One turn moves each row of this set onto another row. After a few examples, where does it send each row asked below?
J631: [-32   9  58 -43 -25   1  35 -10  -3 -17 -18   7  35 -36]
J723: [-17  32   7   9 -38  56  69   5  32  -9 -10 -14 -10 -29]
J9: [61 -7  2 23 47 -1 13 19 16 14 27 47 14 27]
J271: [-25   3  68 -29  14   2  26 -16  11 -38 -31 -13  32 -44]
J842: [ 33 -61   1  26  11 -37  -4 -15 -17  51  -8   2  15  40]
J485: [-21  58  34  12  36  15 -42 -28  33  35 -14 -67   7   3]
J292: [  3  42 -15 -41   1  16 -30 -29 -50 -15 -36 -57   0   8]
J102: [ 63 -40 -24  69  26  -1  -7 -28  25   0  21   3  11  -3]
J497: [  9  47 -32 -26 -17  13 -44 -46 -21  -2 -14 -69  -4  -7]
J774: [-20  14  -1  17 -49  44  63   2   3  -5 -28 -45 -26 -28]
J744: [-14  32  11  10 -46  50  65   9  21 -11  -8 -18 -24 -34]
J937: [-22  62  32  21  38  11 -39 -32  36  20  -9 -66  -5  -2]
J548: [ 62 -35 -19  63   7 -16 -16 -35  31   5  33   7  -2  -3]
J870: [ 40 -53   3  14  12 -40  -5 -22   6  49  -3   8   1  51]
J846: [ 47 -28 -12  55 -23 -12  -7  12 -41  26  34  26  17  -7]
J341: [ 41 -19  -7  41 -28 -27  -4  17 -33  36  42  33   7   5]
J454: [ 56 -20   8  28  53   8  14  20   3  24   9  38  25  34]
J505: [ -1  44 -26 -31 -13   3 -41 -46 -28  -5 -19 -68 -15   2]
J924: [-25  66  38  48  27  30 -32 -13  17  15  -8 -64   0 -18]
J867: [-26  13  66 -46 -13   1  35  -4   1 -22 -20   7  22 -35]

J631 turns into J497
J846 turns into J102
J548 turns into J9
Where do these go?
J744 turns into J937
J774 turns into J924

One turn moves each row of this set onto another row. After a few examples, where does it send each row asked below?
J560: [  3 -19   9  33 -15  62 -39  48  24 -73 -55 -46 -40  17 -77  58   1  -4
  42  87  51  15  43   2  12 -10  83 -69 -23  -9  41   1  11]
J270: [ -7 -19 -16  39 -45   2  32  10 -46 -33  15 -17  -6   0 -49   9  25 -51
 -36  46  13  14  46 -13  45   8  36 -49 -37  12  43  28  90]
J696: [ 18  26  59 -35   0  -5  28 -12 -10 -51 -66 -72  18 -32  18 -17 -14  21
 -50  61   8 -22  23 -52  15 -52  34 -69  22 -43  -3  86   2]
J289: [ 37 -12  52   6 -10  36   7  55  90 -26  -8 -76 -32  -5   3  87  -1 -37
 -48  30  14   7  39 -15  33  -7  10 -75  25  21  15   3  50]
J919: [ 41 -16  -4 -43   4  -1  -1 -36 -22  26  -7 -17  22 -13  43  36  37 -65
 -22  35  16  25  -1   7  58 -65  33 -50 -31 -32   0 -13  -4]
J736: [  4  -7 -15 -37  73   1 -50  21 -21 -63 -38  -7  -7 -15 -31 -35 -19 -47
  54 -10  44  -1   6 -37 -36   4  16 -67 -25  -8  -6 -34  30]
J461: [ 95 -10  19 -16   9  30   6 -47   9  -3  -4 -12  21  -1  28  57  48 -12
 -22  71  24   5   3  -9  65 -47  24 -42 -10 -17 -22  20  21]
J607: [  4  -1  -7  19   0  91   3  29 -30 -96 -11 -48 -30 -28 -47 -29 -13 -24
 -21  46  16  44  55 -27 -15  -2  18  -9   6 -48 -17  23  66]
J751: [ 18  14   0 -39  53  43 -64  52  16 -37 -71 -16  37  10 -53  -6  40  32
 -16  64 -19  23   7   9  44 -56   2 -27   7  12  31  42 -15]
J747: [-19 -10 -21 -10  13  10 -78  50  62 -20   9 -56 -33 -26   5  82 -36 -71
  -8  43  23 -39 -10  -8  10  -9  46 -64  21 -22  50  17  53]
J88: [  36   32   25   27   45   25  -39   -7  -37 -109  -28  -38    6  -49
  -48  -16   11  -25   28   27  -11  -43  -49  -21   31    5  -11  -49
  -10   -9   -1   43   21]
J36: [-13 -24  -7 -29  19  58  23  21   6 -43 -40 -47 -30  22  15  62 -62 -59
  39  93  43 -23  32  23  29 -36  63 -97  -8  23  48 -13  -8]
J802: [ 23   8  21  18  -5  61  43  38  -7 -75 -52 -57   7 -37  -8 -43 -21 -11
 -46   9  31  32  62 -14   9  -7  20 -25  -6 -71 -31   2  27]
J790: [-18 -64 -17  30 -17  10 -32  10  45 -46  13  11   7 -35   5  42 -31 -53
   0  51  78  -6 -50  14   9  12  15 -52  -1  16  43  22  -2]
J398: [-43  10  47 -36  30   9 -26  70  33 -55 -60  -2 -26 -21   2  -5 -11  23
  -5  76 110  -1 -32 -13  17 -12  63 -55   4 -29   8 -28  19]
J787: [  9 -61  48  21  44  26 -21  23  12 -26 -45 -85 -31  -6 -17  62 -25 -24
 -25  94  21  -4  34  10  56  25  86 -43  -8   6   4 -20 -44]
J59: [-15 -44  27 -30  -7 -36   6  -4  14 -43  -1   2  22 -40  13  47 -45 -59
  -2   0   2  29  73 -24 -43 -10  43 -14  -5 -14   8  50 -19]
J156: [  17   32   27   16   43   41   27   17  -28 -110  -29  -30   24  -36
  -51  -15   25  -30   44   31   -4  -16  -22  -50   28  -19   -4  -56
  -13   54   28   56   21]
J311: [ 10  34  38 -17 -63  41 -47  75  31 -48 -65 -16 -44  -4 -15  12  -1 -22
  21  51 122   6   4 -48   3 -25  66 -51  -3   1  11  14  20]
J397: [  83   35   47  -16  -17   45  -20  -40  -13  -21  -72    4  -22   16
    2    6  -25   -6   -3    9   24  -38   11    4   31   -4    6 -102
  -11   10   35   11   60]
J610: [  8 -66  69 -15 -24  44  10  69  22 -71   6 -28 -23  -8  10  14  14 -12
 -58  33  38  58  21  40  26 -41  31 -59  34  30  11 -20   4]
J617: [ -29   -3   37  -42   29  -40   -9   -2 -100  -47    3  -19  -39  -44
   -3   31    7  -60    5   62  -29   38   11   -7   31  -69   28  -45
  -10  -10   20   37   28]
J539: [-48   9  30  18  56 -18   0  42 -27 -39 -24  19  16 -27 -26  18  -7 -47
 -25  72   6 -35  17 -72  30  44  90 -11 -10  15  37  42  45]
J145: [ 32  -8  19  -6  35  39 -53  55  32 -17 -79 -27  61 -17 -28 -16  60  11
 -38  23  -2  24  19 -43  31 -45  57 -26   6  -5  19  40 -39]
J612: [ 44  30  59   5 -39   9 -69  22 -14 -69 -32  -4   1   0 -27  13 -47 -11
 -45  31 -18 -48  29  31  30 -24  80 -25  -5 -59  38  56  40]
J551: [  5  76  25   9  -3  34 -25  45   6 -61   0  43  31  -4 -33   4 -20 -70
  51  38  17  11  -3 -42  58 -73  26 -40 -24 -24  40   3  -1]
J168: [-27 -27  34 -25  15 -22  15 -22  24 -31 -14 -43   2 -52  -9  32 -39 -16
 -11  35   7  11  71 -44  -9  39  23  24 -11  24 -12  58  -9]
J472: [ 16 -18  43 -41  -9 -36 -45 -12 -66 -58 -12  -1 -40 -26  -5  44  11 -40
  22  25 -33  27  31  -2  -6 -80   5 -78  11   6  22  60  34]
J363: [   4  -10   -4  -38   -4   47   13   20   14  -36  -29  -17   -1    6
   26   48  -34 -107  -13   68   77   -6  -55    5    3    6   -7  -51
  -12   41    9   14  -25]
J273: [-36  51  26 -47  48  45 -25  72  63 -45 -48 -70 -44   2 -40  59   8 -20
 -28  64  23  12 -18   2  13   7  14 -67   9 -33  21 -25  52]
J123: [  6  56  31 -21  -6  23 -71   8   2 -32  39  19   7 -13  -7   8 -46 -38
  38  68   7 -16  10 -42  75 -79  52 -37  20 -26  48  21  -3]
J176: [ 24   6  68 -64  48  17 -48 -25 -17 -37 -58   8  14  31 -30  32 -26 -27
 -59  50 -45  -8 -16  16 -20  15  27 -61   6   1  40  38 -11]
J303: [-31  -6  14 -66  40  34  35  28 -44 -23 -34 -41  -1   9  -6 -33  47 -15
 -34  32   8  -6  43 -34  15   0  80 -77   9  52  47   0  64]
J552: [ 25 -18  16   3  -5 -18   2  -8 -25 -27 -47 -87  15 -51  -3 -23  28  19
 -37  57  33 -14  26 -75  20 -51  75 -60   1 -24   9  90  27]
J33: [ 10 -21 -20 -70  64 -17 -19  27 -25 -55 -12 -35 -23   3   5 -24 -44 -42
  39  30  43 -26  46 -40 -27 -35  30 -60 -22  29 -20  -5  70]
J563: [ 10 -48  52 -23 -20  15 -70  87  -7 -45 -24 -66 -33 -11 -10  23  10 -56
 -71  43  31  32   4  31  30  -6  53   0   8  18 -13   2 -36]

J539 turns into J612
J560 turns into J289
J33 turns into J751
Where do these go?
J398 turns into J563
J59 turns into J551
J88 turns into J552

One turn moves each row of this set onto another row. After a few examples, where does it send each row asked below?
J974: [ -5  -7 -82 -46  11   3 -19 -14 -47 -22 -10  -7   3  -4  69]
J372: [ -4 -14 -24  -4   8 -12   3 -17  81   3  15   9 -16  23 -66]
J212: [-70  22   1   9 -21  14 -11 -18  22  14  44 -24  10 -49 -36]
J998: [  8 -12 -52 -48  30  -3  -6 -33 -48 -38 -17 -15  -7  10  76]
J14: [-27 -25  -3 -72  43  -9  -7 -43  80 -32  15 -42 -27 -46  52]
J862: [-53  17  60  14  27  -6  29 -55  36 -34  11 -24 -10  -3  -8]
J139: [-50   6 -50  -9  -2 -14   0  -3 -37 -69   3  12 -22  61  37]
J436: [-50 -13 -51 -59  24 -11 -11 -13  96 -22   6  -9 -13 -50  53]
J350: [-55   6 -73 -15 -26  -1 -22  13 -48 -43  24   5 -12  35  19]
J445: [-86  32 -20  27 -15  -1   7  -6  49  -3  14  13  13 -26 -17]
J200: [-38  -4 -47 -31 -27  10 -33  -3 -69 -34  48 -28 -17  19   7]
J947: [-21 -11  -7 -35  -2   4 -19 -28 -72 -54  41 -42 -29  37  15]
J976: [  8 -20   1 -11  17  -9   4 -32  71  -1  21  -9 -21  24 -68]
J550: [  0 -17  -9  -5  18 -14   9 -26  80  -4  12   3 -21  29 -63]
J839: [-30  -5  -9 -21  13 -12   2 -28 -52 -75  13 -17 -32  62  34]
J295: [ -2  -7 -72 -42  23  -4  -9 -21 -41 -34 -21  -1  -1   9  77]
J793: [-44 -18 -47 -69  14   0 -26 -15  80  -7  26 -30 -12 -68  40]
J12: [  5 -12 -69 -53  13   7 -24 -23 -57 -18   0 -22   0 -11  63]
J444: [-40 -18 -24 -61  42 -17   0 -30  96 -37  -1 -17 -21 -36  60]
J895: [ -3 -16 -23  -9   2  -6  -5 -16  73  11  25  -1 -15  13 -74]
J616: [-49  12  51   1   4  11   2 -49  14  -5  42 -46  -4 -35 -31]
J198: [ 12 -15 -50 -54  25   3 -16 -34 -57 -28  -3 -27  -6  -1  68]
J809: [  6 -21  -8 -12   9  -6  -4 -25  68   8  29 -12 -18  14 -74]
J348: [-76  30  15  30  15 -13  32 -28  56 -32  -8  14   0   3   0]
J719: [-30 -25 -17 -77  27   0 -23 -34  71 -14  32 -49 -20 -66  39]

J895 turns into J976
J998 turns into J974
J348 turns into J212
Where do these go?
J719 turns into J444
J139 turns into J200

One turn moves each row of this set onto another row. After a few examples, where does it send each row asked below?
J536: [ -3  69  13 -29   9 -51  30 -30  -1 -23  62   5 -54   9 -17  26 -36 -34
 -32 -14 -13   5  30   5   5  38  69 -11 -27  25 -27 -17  14]
J13: [  2   3   4  32  46  10 -24  -8 -21 -35 -40 -13   5  27   3 -19  11  37
 -29 -40  37  -1  16 -30 -88 -18  -8  45  29   9 -53 -11 -25]
J285: [   2    0  -28   -9  -20  -32  -46   19   18    3  -36  -13  -27   -4
  -44   75   72   53  -24   20 -100   14   79   -9   -8   40    5   27
  -43    7  -12  -56  -22]
J86: [  2   1 -16  50  13 -12   8  20  40  -4  53 -31  -1  21 -12  55 -53  25
   0 -44  -9  45  21 -19  -9 -18 -27  22 -31   4 -83   4 -52]
J378: [-42  33 -19  -1  14   3  51  14 -21   1  83 -18 -34  -8   0 -11 -18   3
 -26  41   2 -18  53 -69   3  16  53  51  18  19 -62  10  20]
J432: [ -5   5 -31  21 -24  31 -76  -6  29  21 -15   3 -32   0  29 -61  49  26
 -31 -56 -27 -45   2  -2  11 -39  19  31  53  24  -8 -39 -11]
J711: [ 25  14   8  44  43 -24 -69  -6 -19  -1  -2  17 -23   5 -28  -5  28 -38
 -22 -36 -13   5 -18  11 -32  -9 -20 -24 -11  13 -45 -86 -35]
J934: [-10  19 -22 -20 -62  17   3 -18  44 -26   4 -17 -50 -16 -17  10 -20  35
  -1 -46 -79  14   0 -34  17 -73  61  55 -13   3 -48  -9  25]
J923: [  0 -17 -57   6   9  -8 -27  58  15   5 -16 -24 -32   1  19  59  94  84
  -9  31 -38 -12  48 -28  19  68   1  53 -32   8  -7 -16 -30]
J980: [ -9  12 -17   2   7  30 -56   5  -6 -20 -26 -16 -36  -3 -19 -58  68  24
 -29 -54 -40 -15 -21 -39   2 -73  39  43  39   7 -28 -32  11]
J629: [ 29 -50  14   5   2  15 -60  22 -15 -15 -10 -20 -37 -57 -29  34  58  -8
 -51  28  15  36  18  -7  61  -8  35   1  19  50   0 -21  51]
J962: [  1 -39  -3 -18   7  13 -68  24  52  28  -4 -43   3 -24 -12  33  32 -23
 -88  -4  -3  31  19   0  12   0  -1 -15   4  60  26 -33  44]
J346: [-11   7   5   6  29  23 -35  -9 -49 -39 -40 -10 -15   8 -34 -49  53  43
 -22 -31   7  11 -10 -49 -42 -38  35  57  38  -1 -58  -7  -6]
J646: [  1   5 -64  -6   1 -20  -8  41  -4  -5 -26   0 -26   5   5  88  87  89
 -14  -4 -16 -12  51 -37 -28  68  10  31 -43   3 -11 -34 -49]
J204: [-16  28  -8  -6 -29 -11   2  -4 -31 -26  26  30 -52 -46 -31  -5 -10  57
 -31  -9 -34  24  25 -80 -39 -31  73  54 -15  -1 -93  17   2]
J964: [-16  62  13  12  34 -13  38 -13  23  -9  61 -32 -36  33 -24  45 -45 -31
 -10 -31 -11  15  64  -3  29   0  60  -3 -11   6 -39  -1 -11]
J249: [ 22  10 -31 -14   6 -37 -16  31 -14 -39 -46   8 -58 -15  -8  76  86  78
 -20  22 -46  -6  61 -33 -21  47  38  43 -48  -2  -9 -28 -14]
J827: [  9  40 -24 -30 -33 -57  45 -15 -18 -32  92  14 -51   4   6  21 -20   5
 -25 -16  18 -14   5   4  29  55  35   4  -2  45 -28 -16   3]
J186: [ 22  -5   9  10   1 -27 -69 -28 -22   5  -6  27 -23  11  -6 -39  39 -16
  -1   7   5  -2 -51  29  -3  28 -18  10   7  14 -28 -76 -31]
J157: [ 16  -1 -35  27 -49  -8 -22   1   3  13  63  37 -63 -31  47  -1  -4  48
  20  -6  11  -4 -20   2  63  44  34  31 -12  25 -55  10 -32]
J492: [  3  15 -24 -14  10  -5 -29  18  24 -19 -70 -25 -46   0 -16  78  75  52
 -10   7 -85   3  69 -16 -10  31  49  37 -53  -3   3 -33   0]
J544: [-23  11 -36  -3  13 -11  33  24   6  -9  46  -3  -9  -4  18  12 -30  51
 -28 -12  21  16 -13 -80 -74   6   4  56 -35   2 -80  17 -20]
J873: [-32  39 -20  11  41   8  64  17  24  -3  76 -49 -20  35  13  26 -35  -7
  -8  -2  21  -9  45 -41  18   3  36  36   4   4 -42  12  -6]
J393: [ -6   3   6 -55  -3 -14 -24   2   1  15 -15  20 -10 -27 -47  52  47  -6
 -86  11  45  25  14 -59 -48 -33  43 -11  -5  -8  15 -64   0]
J44: [ 28   7   1  64  53 -12 -42   7   1 -27 -17  -8  -8  22  -3  10   2  -3
 -34 -61  12  -5  21  -3 -66 -34 -36   0  11  14 -47 -51 -38]
J246: [-39  21 -61  -2 -58  54 -15 -16  57  46  26  -1 -32  -8  42   5 -13  37
  16 -64 -28 -12 -13 -17  26   5  60  27 -16  23 -36  -3 -12]
J383: [ -7 -36  -1   2 -13   0 -66  17  23  50  18 -10  24 -13 -26  42  30  24
 -88 -11  55  42  59  -7   4  21  -9 -17  33  42   2 -11 -30]
J368: [ -8 -34  -9  -3   2  60 -37   3 -26  18 -33   2 -21 -51  14  34  55   8
 -32  29  74   7  18 -32  10  30  67   9  19  40   2 -16  33]
J100: [ 30   8   5  -6 -11 -54 -25  -9  20  -9  43  26 -65 -30  25  -5 -29 -14
  -8  34 -40  17 -43   9  11  41  18  25 -62  21 -47 -22  16]
J965: [-29  24 -14 -16 -37  -5  36  -8 -14 -17  74 -24 -41 -18 -38  -9 -20  -6
 -26  32 -57  -8  55 -43  27 -16  48  48  26  34 -59 -19  46]
J772: [-29  31 -57 -14 -62  -3  36 -16  -2  13  98  -6 -22   8  -2  24 -17  15
 -14 -46   2 -19  28  -1  40  44  28  -2  23  61 -38 -23  -9]
J323: [-44  28 -46 -28 -63  15  34 -22  22  11  74 -38 -16   5 -26  11 -26 -11
 -18 -25 -59 -14  35 -15  28  -1  33  18  20  55 -38 -40  34]
J364: [ 12  -6   3   7 -20  26 -24   0  11   2 -30   9 -26 -30 -38  85  36   7
 -51 -25  44  14  70 -37   2 -77  56 -13  26  -6   9 -54 -12]
J416: [ 20 -40   9 -40 -16 -43 -19  18   3  -7  16  -1  10  -5 -38  47  43  32
 -79  27  76  43   7 -30  -4 -11 -19  16  24   4  11 -30 -24]
J452: [ 12 -37 -21  -6 -12  54   2   3  32  -9 -46 -24 -12 -12  28  71  28  14
 -24  -2  76  -9  23 -26   2 -38  34  22  25  14  31 -38  21]
J170: [-15   1 -48  13  12  23 -34  36  34  16 -45 -40 -25  14  -1  79  83  68
   5  -7 -63   1  72 -15  21  45  29  36 -34   3  -3 -19 -31]
J975: [ -6  -2 -58  -7 -13 -12 -19  28  33   6 -33 -29  -7  24 -21  99  71  68
  -8 -17 -59   5  59 -12 -13  42 -12  23 -43   4  -4 -55 -47]
J225: [  5  -6 -36 -16  -2 -39 -43  39   0   3 -22   0 -42 -20  -6  46  88  64
 -34  57 -73  -6  57 -30 -13  70   9  46 -45  13 -11 -36  -8]
J124: [ 15 -14  -9  24 -37   0 -75 -28   5  19  -8  24 -24  11  31 -57  37  26
  -6 -10  10 -30 -11  33  18  15  -8  34  49  23 -14 -44 -35]
J205: [ -7  30  15  32  10 -20 -45 -15  33  31  35   7 -29 -13 -26  31 -53 -31
 -14 -19 -63  48  24   6 -18  20  22 -15 -64  18 -74 -23 -19]

J225 turns into J492
J368 turns into J393
Where do these go?
J964 turns into J772
J432 turns into J13
J157 turns into J204

